In the rows, zero is written as 100.
Which row each row swaps with, under one turn or mirror
The rows were stretched afterwards, more along some directions than others.
vosu: 94; 112; 94; 117; 102; 97; 89; 105; 128; 116; 127; 118; 117; 88; 97; 102; 107; 92; 92; 69; 104; 103; 101; 116; 99; 97
kolag: 95; 107; 107; 96; 98; 111; 131; 98; 102; 99; 104; 107; 85; 114; 100; 95; 117; 96; 105; 75; 111; 123; 102; 90; 122; 105
zar: 82; 114; 109; 97; 117; 109; 125; 117; 123; 100; 96; 105; 115; 91; 107; 97; 112; 81; 101; 108; 98; 89; 95; 108; 97; 89
tefif: 101; 104; 91; 107; 88; 95; 76; 104; 104; 95; 95; 89; 133; 88; 99; 100; 92; 114; 97; 100; 95; 83; 104; 105; 96; 91
rilu: 90; 108; 103; 119; 117; 123; 141; 103; 129; 105; 117; 91; 89; 94; 105; 105; 102; 88; 130; 89; 87; 111; 119; 104; 79; 90
Puge: 95; 107; 115; 104; 80; 86; 91; 94; 110; 112; 94; 109; 92; 100; 90; 105; 104; 107; 111; 65; 107; 115; 104; 98; 125; 100
leg: 110; 104; 119; 101; 94; 89; 89; 99; 112; 102; 105; 109; 102; 93; 105; 94; 91; 91; 92; 126; 95; 61; 96; 100; 103; 96
Pati: 85; 101; 100; 100; 95; 93; 77; 114; 93; 99; 92; 107; 129; 89; 103; 102; 95; 123; 83; 79; 104; 88; 103; 97; 120; 103
Turem: 95; 109; 124; 108; 78; 118; 129; 87; 111; 79; 119; 103; 88; 110; 87; 105; 77; 100; 111; 108; 69; 100; 123; 101; 100; 116
sud: 72; 84; 103; 106; 101; 114; 121; 97; 113; 96; 111; 123; 126; 105; 85; 91; 97; 87; 119; 85; 99; 99; 114; 89; 98; 117
Bov: 88; 110; 101; 133; 120; 117; 109; 94; 121; 101; 98; 89; 106; 104; 92; 114; 101; 111; 106; 76; 82; 105; 95; 107; 100; 95
Gato: 104; 97; 115; 113; 81; 98; 96; 100; 131; 92; 113; 73; 97; 85; 78; 113; 76; 104; 93; 111; 83; 97; 112; 114; 96; 99
kep: 62; 101; 93; 93; 121; 107; 118; 129; 169; 113; 90; 105; 119; 91; 74; 114; 112; 88; 84; 87; 99; 97; 102; 121; 68; 70
Zalig: 114; 105; 109; 127; 140; 124; 107; 133; 78; 94; 80; 104; 124; 108; 100; 124; 98; 94; 130; 94; 82; 93; 122; 125; 85; 107
Felak: 97; 111; 104; 108; 123; 110; 94; 98; 83; 103; 84; 102; 103; 107; 99; 103; 104; 115; 98; 95; 82; 86; 100; 80; 112; 112
Kon: 88; 87; 106; 119; 100; 88; 90; 100; 101; 107; 79; 105; 104; 101; 65; 114; 103; 102; 88; 99; 110; 82; 85; 89; 102; 106
rosi: 74; 102; 102; 143; 114; 122; 117; 109; 123; 98; 99; 126; 137; 79; 78; 129; 93; 106; 101; 96; 69; 67; 112; 107; 92; 101
tev: 52; 109; 106; 105; 85; 119; 147; 101; 142; 102; 120; 121; 92; 102; 85; 112; 107; 97; 103; 79; 97; 120; 111; 98; 84; 92
Kaled: 109; 90; 123; 115; 97; 98; 77; 100; 71; 89; 78; 100; 98; 103; 110; 105; 105; 113; 103; 106; 104; 98; 103; 93; 92; 116
dus: 73; 103; 88; 101; 121; 108; 106; 97; 134; 98; 82; 105; 121; 105; 83; 114; 125; 97; 93; 57; 102; 102; 111; 105; 91; 92
mes: 99; 83; 114; 109; 128; 104; 110; 100; 81; 122; 89; 112; 116; 100; 81; 118; 90; 124; 112; 59; 100; 93; 91; 106; 118; 104
Kopu: 62; 89; 107; 81; 109; 116; 133; 124; 134; 113; 87; 115; 122; 100; 61; 130; 92; 102; 112; 79; 88; 94; 104; 118; 90; 91
Ruvon: 92; 118; 95; 122; 83; 111; 72; 88; 112; 82; 94; 95; 121; 81; 72; 121; 82; 106; 94; 113; 75; 99; 95; 110; 91; 107
kig: 95; 91; 110; 73; 98; 96; 115; 109; 96; 87; 85; 76; 80; 117; 89; 112; 96; 85; 114; 101; 100; 114; 90; 120; 102; 87
daz: 97; 104; 104; 103; 104; 104; 124; 100; 110; 90; 93; 103; 128; 93; 98; 99; 99; 92; 108; 111; 82; 104; 104; 115; 96; 110
vut: 83; 121; 97; 122; 91; 115; 88; 85; 128; 89; 109; 113; 103; 73; 82; 108; 97; 89; 101; 104; 88; 92; 123; 90; 98; 119
ravo: 80; 119; 122; 91; 91; 107; 123; 111; 109; 98; 92; 93; 106; 117; 76; 127; 94; 88; 128; 86; 88; 117; 105; 108; 110; 95
Tebu: 88; 102; 132; 110; 114; 103; 115; 144; 111; 92; 93; 118; 106; 97; 80; 128; 81; 102; 120; 95; 91; 75; 118; 129; 109; 88
mova: 111; 89; 107; 100; 117; 100; 90; 115; 117; 94; 79; 65; 107; 100; 108; 96; 86; 102; 88; 105; 98; 71; 103; 117; 99; 105
rafes: 103; 102; 123; 124; 109; 104; 109; 119; 98; 99; 99; 148; 102; 111; 111; 114; 105; 91; 116; 95; 104; 90; 111; 113; 101; 88
folo: 67; 116; 117; 94; 73; 79; 102; 97; 119; 114; 113; 142; 107; 100; 100; 93; 95; 107; 105; 93; 106; 96; 101; 93; 96; 114
Pizut: 97; 116; 114; 94; 125; 93; 112; 102; 133; 101; 85; 70; 65; 106; 83; 122; 103; 108; 98; 86; 86; 100; 105; 124; 115; 88
Duzo: 73; 114; 93; 119; 84; 108; 97; 106; 116; 102; 130; 144; 115; 85; 104; 93; 109; 90; 104; 112; 111; 90; 125; 93; 79; 112
nogu: 94; 100; 112; 119; 78; 102; 117; 94; 100; 99; 125; 98; 117; 97; 118; 92; 90; 98; 107; 90; 90; 119; 98; 92; 121; 110
taku: 72; 111; 102; 69; 106; 96; 132; 111; 141; 94; 87; 131; 111; 110; 78; 106; 100; 96; 91; 99; 88; 93; 115; 115; 99; 103
tigo: 103; 111; 112; 102; 107; 96; 98; 87; 95; 110; 110; 80; 88; 85; 83; 133; 106; 121; 102; 90; 68; 115; 80; 115; 108; 81
nimup: 91; 97; 125; 84; 99; 87; 105; 95; 93; 120; 102; 122; 87; 95; 79; 122; 98; 92; 124; 114; 82; 116; 92; 110; 90; 102
zipov: 126; 95; 125; 101; 113; 104; 109; 105; 89; 99; 100; 93; 77; 101; 96; 105; 98; 97; 112; 86; 102; 106; 105; 102; 126; 110
Zenat: 75; 93; 108; 108; 106; 118; 109; 115; 113; 90; 99; 74; 109; 98; 92; 132; 85; 118; 93; 102; 81; 84; 110; 107; 86; 86
fuvid: 92; 118; 112; 100; 100; 95; 109; 94; 108; 90; 84; 106; 103; 110; 94; 99; 105; 85; 112; 117; 82; 94; 117; 101; 91; 108
Tefes: 106; 101; 119; 125; 95; 115; 112; 111; 115; 106; 112; 82; 114; 90; 111; 102; 96; 85; 126; 105; 95; 100; 96; 101; 101; 80
Zup: 112; 115; 111; 93; 98; 78; 86; 93; 89; 109; 105; 145; 102; 105; 85; 102; 117; 118; 103; 85; 112; 102; 101; 114; 109; 100
tama: 79; 93; 90; 96; 111; 121; 120; 103; 91; 97; 94; 83; 106; 115; 94; 110; 111; 104; 99; 84; 93; 102; 102; 94; 86; 96
mobop: 80; 108; 95; 112; 104; 118; 109; 130; 96; 99; 88; 86; 114; 108; 90; 111; 103; 105; 106; 88; 101; 108; 111; 96; 86; 93
zifo: 76; 109; 101; 125; 126; 117; 115; 115; 137; 113; 101; 113; 114; 92; 90; 129; 97; 97; 94; 73; 96; 100; 97; 116; 90; 74
kime: 86; 117; 103; 78; 111; 87; 125; 106; 131; 102; 111; 120; 89; 106; 98; 92; 95; 87; 95; 94; 95; 85; 112; 109; 106; 104
pif: 69; 102; 99; 100; 110; 123; 125; 103; 144; 111; 109; 100; 111; 76; 73; 124; 112; 105; 105; 84; 100; 96; 100; 110; 81; 84
desib: 87; 115; 104; 105; 120; 88; 107; 99; 103; 132; 92; 93; 110; 106; 94; 125; 104; 103; 123; 87; 79; 110; 104; 117; 96; 96
gim: 100; 113; 102; 106; 78; 111; 87; 95; 87; 104; 123; 93; 108; 88; 118; 82; 82; 93; 123; 100; 103; 103; 104; 79; 105; 124
legi: 99; 116; 102; 107; 127; 103; 99; 104; 101; 102; 86; 90; 115; 101; 69; 126; 99; 121; 88; 92; 89; 100; 96; 122; 94; 92
nin: 91; 106; 94; 111; 118; 101; 88; 96; 119; 97; 125; 113; 92; 76; 106; 95; 129; 90; 90; 80; 109; 97; 102; 103; 88; 81
tar: 124; 100; 119; 95; 102; 88; 81; 104; 62; 118; 91; 105; 91; 102; 107; 106; 94; 129; 123; 77; 106; 89; 97; 94; 127; 101
pulu: 90; 83; 106; 121; 113; 94; 105; 101; 80; 104; 84; 116; 104; 114; 93; 109; 104; 113; 97; 92; 97; 82; 110; 99; 99; 115
vavi: 109; 94; 104; 143; 104; 109; 71; 94; 91; 104; 84; 86; 130; 82; 87; 126; 102; 91; 103; 114; 85; 93; 110; 105; 90; 113
lolu: 84; 97; 120; 76; 118; 76; 97; 100; 92; 118; 82; 94; 79; 114; 81; 128; 96; 100; 114; 112; 75; 113; 79; 98; 87; 85
mubav: 105; 87; 115; 101; 126; 100; 97; 129; 112; 103; 81; 102; 89; 99; 95; 123; 114; 108; 103; 103; 108; 94; 112; 134; 86; 84
fiv: 90; 118; 101; 79; 100; 84; 87; 106; 127; 110; 76; 107; 94; 92; 70; 115; 95; 111; 75; 92; 98; 79; 80; 113; 120; 91
mobav: 88; 106; 102; 93; 103; 114; 134; 89; 129; 104; 101; 121; 83; 101; 80; 110; 104; 118; 116; 48; 94; 110; 116; 116; 104; 99
vol: 97; 99; 115; 90; 113; 94; 106; 95; 84; 101; 97; 88; 99; 107; 94; 116; 80; 96; 95; 117; 80; 89; 83; 112; 95; 93
nozer: 68; 96; 107; 91; 109; 113; 128; 107; 128; 91; 82; 112; 106; 103; 64; 126; 105; 120; 95; 89; 85; 106; 119; 117; 77; 99

Swapped with legi: zifo
Swapped with rafes: Zup
Swapped with ravo: dus
Swapped with Ruvon: Bov
Swapped with nin: Tebu
Swapped with Kopu: tama
Swapped with fuvid: Puge
Swapped with Pizut: vut
Swapped with vavi: desib
Swapped with Tefes: tefif

